In the data rows, zero lies at 7.5, halfway between 7 and 8.
Here are some points:
c(12, 8, 8, 12, 5, 8, 7, 5)
c(9, 8, 9, 6, 5, 8, 7, 6)
c(7, 6, 5, 7, 11, 8, 8, 13)
c(6, 12, 5, 3, 10, 6, 8, 1)
c(7, 5, 5, 5, 6, 11, 6, 9)
c(8, 2, 8, 10, 12, 7, 8, 6)
c(5, 9, 11, 11, 3, 8, 11, 7)
c(10, 9, 10, 7, 6, 8, 7, 7)
c(11, 10, 10, 10, 4, 8, 6, 5)
c(7, 7, 5, 6, 10, 8, 7, 12)
c(6, 3, 8, 10, 10, 7, 8, 6)
c(6, 5, 7, 3, 8, 10, 6, 9)
c(8, 7, 7, 11, 10, 4, 7, 7)
c(6, 6, 7, 9, 8, 7, 9, 12)
c(3, 9, 12, 12, 3, 7, 11, 9)
c(0, 7, 7, 15, 2, 10, 9, 5)
c(9, 9, 9, 8, 6, 8, 9, 5)
c(12, 8, 13, 6, 5, 10, 8, 6)
Then 14 other points, each followed by its number:
c(9, 6, 4, 3, 5, 8, 6, 9) 0
c(7, 6, 5, 4, 8, 10, 6, 9) 1
c(12, 6, 13, 7, 5, 7, 8, 10) 2
c(10, 8, 10, 5, 5, 7, 7, 10) 3
c(10, 10, 10, 8, 5, 8, 8, 5) 4
c(7, 6, 6, 12, 11, 4, 7, 6) 5
c(7, 2, 8, 8, 7, 4, 7, 9) 6
c(9, 9, 5, 6, 2, 8, 3, 7) 7
c(8, 11, 6, 3, 9, 5, 8, 5) 8
c(4, 4, 6, 9, 2, 10, 5, 8) 9
c(11, 9, 8, 10, 6, 9, 5, 7) 10
c(5, 6, 5, 7, 10, 10, 8, 14) 11
c(9, 8, 10, 8, 7, 8, 8, 5) 12
c(9, 3, 7, 14, 13, 6, 10, 10) 13
Which of these numbered points is nearest to each point below by angle, seen from the average point of the first points? Its number follows each.
c(8, 12, 4, 3, 8, 2, 8, 4) > 8
c(7, 4, 6, 3, 9, 11, 7, 7) > 1
c(8, 5, 5, 2, 6, 9, 5, 8) > 0
c(4, 10, 7, 10, 5, 8, 7, 1) > 4
c(8, 7, 7, 13, 11, 3, 6, 7) > 5
c(7, 6, 7, 6, 4, 10, 7, 4) > 7
c(5, 8, 13, 10, 3, 9, 11, 7) > 4
c(6, 7, 5, 6, 10, 9, 7, 14) > 11
